0: array([151., 135., 149., 147., 140., 149., 146., 145.])
1: array([157., 161., 162., 163., 181., 185., 178., 185.])
2: array([167., 163., 185., 183., 188., 179., 176., 151.])
3: array([192., 189., 178., 174., 192., 152., 136., 118.])
4: array([156., 168., 175., 152., 143., 151., 128., 150.])
5: array([157., 153., 146., 118., 90., 90., 81., 106.])
6: array([126., 119., 87., 69., 62., 112., 146., 143.])
7: array([136., 136., 145., 151., 164., 154., 170., 139.])
8: array([82., 97., 149., 155., 140., 126., 86., 106.])
9: array([90., 199., 136., 87., 108., 99., 101., 118.])
10: array([154., 195., 77., 88., 211., 93., 69., 197.])
11: array([103., 102., 102., 117., 116., 136., 133., 126.])
12: array([152., 135., 152., 147., 165., 162., 142., 153.])
13: array([99., 136., 167., 93., 104., 153., 100., 121.])
14: array([138., 117., 115., 105., 117., 146., 194., 191.])
15: array([111., 101., 140., 149., 178., 195., 182., 163.])
16: array([124., 158., 109., 124., 175., 90., 116., 188.])
17: array([176., 172., 187., 178., 151., 113., 97., 57.])
18: array([183., 181., 181., 161., 140., 151., 149., 152.])
19: array([164., 147., 86., 110., 154., 97., 69., 161.])
20: array([150., 92., 124., 134., 78., 162., 73., 93.])
21: array([79., 74., 87., 75., 79., 120., 115., 102.])
22: array([121., 134., 116., 125., 110., 92., 71., 54.])
23: array([89., 107., 101., 100., 87., 105., 78., 74.])
24: array([95., 97., 79., 89., 93., 85., 84., 85.])
25: array([92., 100., 95., 81., 99., 90., 113., 147.])
26: array([106., 82., 104., 93., 127., 144., 141., 149.])
27: array([118., 117., 139., 152., 147., 154., 144., 141.])
28: array([130., 143., 161., 148., 128., 140., 138., 126.])
29: array([141., 114., 140., 133., 134., 126., 117., 118.])
30: array([120., 144., 136., 104., 200., 97., 92., 148.])
31: array([93., 142., 183., 84., 101., 173., 90., 107.])
32: array([137., 113., 122., 132., 129., 110., 129., 114.])
33: array([98., 171., 110., 129., 120., 135., 124., 143.])
34: array([120., 136., 156., 125., 121., 150., 132., 151.])
35: array([178., 77., 99., 201., 88., 96., 207., 91.])
36: array([104., 127., 110., 132., 150., 140., 134., 152.])
37: array([123., 112., 128., 105., 103., 142., 134., 86.])
38: array([143., 116., 111., 124., 132., 123., 131., 134.])
39: array([74., 173., 143., 45., 170., 164., 92., 126.])
40: array([144., 58., 158., 148., 103., 114., 186., 116.])
41: array([171., 160., 81., 124., 180., 101., 65., 188.])
42: array([86., 110., 194., 89., 95., 183., 106., 78.])
43: array([147., 106., 122., 154., 128., 113., 140., 121.])
44: array([78., 182., 106., 86., 158., 89., 117., 146.])
45: array([140., 142., 122., 122., 142., 130., 137., 115.])
46: array([126., 130., 130., 115., 196., 105., 108., 155.])
47: array([147., 155., 106., 132., 145., 123., 144., 110.])
48: array([129., 148., 138., 139., 136., 120., 139., 129.])
49: array([147., 112., 156., 105., 137., 155., 107., 178.])

array([149., 136., 143., 141., 131., 142., 140., 143.]) 0
array([92., 208., 135., 87., 112., 107., 116., 128.]) 9
array([22., 27., 48., 74., 96., 105., 124., 143.]) 21
array([166., 162., 103., 150., 144., 87., 237., 77.]) 47
array([144., 148., 152., 157., 171., 177., 173., 175.]) 1
array([144., 149., 102., 145., 180., 64., 126., 182.]) 16
array([148., 135., 125., 129., 101., 142., 174., 66.]) 37
array([101., 97., 78., 57., 70., 60., 71., 82.]) 24
array([149., 93., 94., 132., 138., 118., 123., 141.]) 38
array([132., 126., 150., 128., 131., 131., 127., 110.]) 29
array([66., 65., 79., 90., 82., 107., 93., 124.]) 21
array([135., 124., 147., 125., 132., 132., 130., 120.]) 29
array([132., 126., 113., 137., 139., 119., 141., 140.]) 38
array([145., 170., 165., 151., 166., 160., 150., 215.]) 1
array([171., 99., 139., 151., 82., 188., 69., 88.]) 20
array([41., 109., 224., 73., 80., 234., 114., 50.]) 42
array([131., 119., 106., 107., 109., 130., 129., 96.]) 37
array([157., 140., 160., 152., 168., 164., 140., 137.]) 12
array([159., 146., 151., 157., 151., 127., 145., 138.]) 0
array([111., 99., 169., 108., 122., 159., 95., 170.]) 49
array([143., 137., 154., 137., 119., 115., 95., 113.]) 29
array([92., 104., 140., 135., 123., 104., 73., 88.]) 8
array([122., 138., 133., 137., 139., 127., 129., 138.]) 48
array([109., 106., 144., 152., 147., 155., 114., 124.]) 27
array([98., 160., 126., 138., 114., 157., 133., 127.]) 33
array([103., 58., 53., 80., 64., 58., 72., 88.]) 24
array([184., 168., 181., 180., 176., 166., 163., 161.]) 2
array([136., 116., 150., 127., 131., 123., 134., 129.]) 29
array([100., 178., 97., 101., 170., 98., 133., 151.]) 44
array([82., 89., 80., 84., 84., 84., 92., 105.]) 24
array([97., 100., 161., 142., 131., 145., 83., 157.]) 8
array([90., 200., 137., 92., 118., 110., 117., 133.]) 9
array([88., 176., 97., 99., 206., 77., 110., 198.]) 16
array([134., 112., 131., 122., 106., 78., 67., 65.]) 22
array([94., 164., 150., 115., 126., 153., 120., 174.]) 34
array([223., 47., 117., 223., 31., 102., 234., 103.]) 35
array([168., 161., 142., 152., 125., 107., 102., 92.]) 5
array([65., 61., 76., 96., 95., 121., 127., 132.]) 21
array([174., 161., 149., 228., 59., 93., 241., 71.]) 35
array([49., 50., 64., 82., 99., 104., 119., 132.]) 21
array([108., 121., 87., 169., 125., 119., 129., 151.]) 36
array([136., 129., 118., 133., 124., 97., 121., 111.]) 32
array([148., 183., 175., 152., 170., 168., 150., 237.]) 1
array([104., 113., 110., 107., 101., 110., 93., 82.]) 23
array([131., 142., 75., 171., 78., 77., 180., 64.]) 35
array([168., 179., 148., 156., 196., 174., 162., 176.]) 1
array([160., 149., 141., 200., 70., 100., 210., 86.]) 35
array([205., 63., 129., 199., 43., 104., 210., 103.]) 35
array([113., 82., 82., 66., 70., 60., 71., 71.]) 24
array([54., 52., 78., 64., 91., 95., 106., 127.]) 21
array([114., 169., 100., 103., 144., 135., 116., 159.]) 33
array([82., 143., 82., 91., 144., 91., 123., 142.]) 44
array([201., 61., 121., 201., 57., 106., 208., 109.]) 35
array([158., 120., 149., 134., 107., 71., 52., 44.]) 22
array([146., 164., 79., 204., 80., 79., 213., 54.]) 35
array([161., 218., 66., 83., 246., 92., 56., 218.]) 10
array([156., 135., 143., 143., 132., 145., 138., 136.]) 0
array([131., 193., 64., 108., 194., 91., 73., 200.]) 10
array([134., 151., 152., 131., 108., 108., 103., 84.]) 5
array([150., 119., 139., 132., 114., 91., 78., 70.]) 22
array([133., 170., 94., 157., 89., 134., 125., 143.]) 33
array([112., 134., 101., 130., 156., 134., 134., 163.]) 36
array([144., 143., 170., 170., 186., 199., 202., 200.]) 1
array([129., 162., 142., 130., 139., 132., 128., 139.]) 48
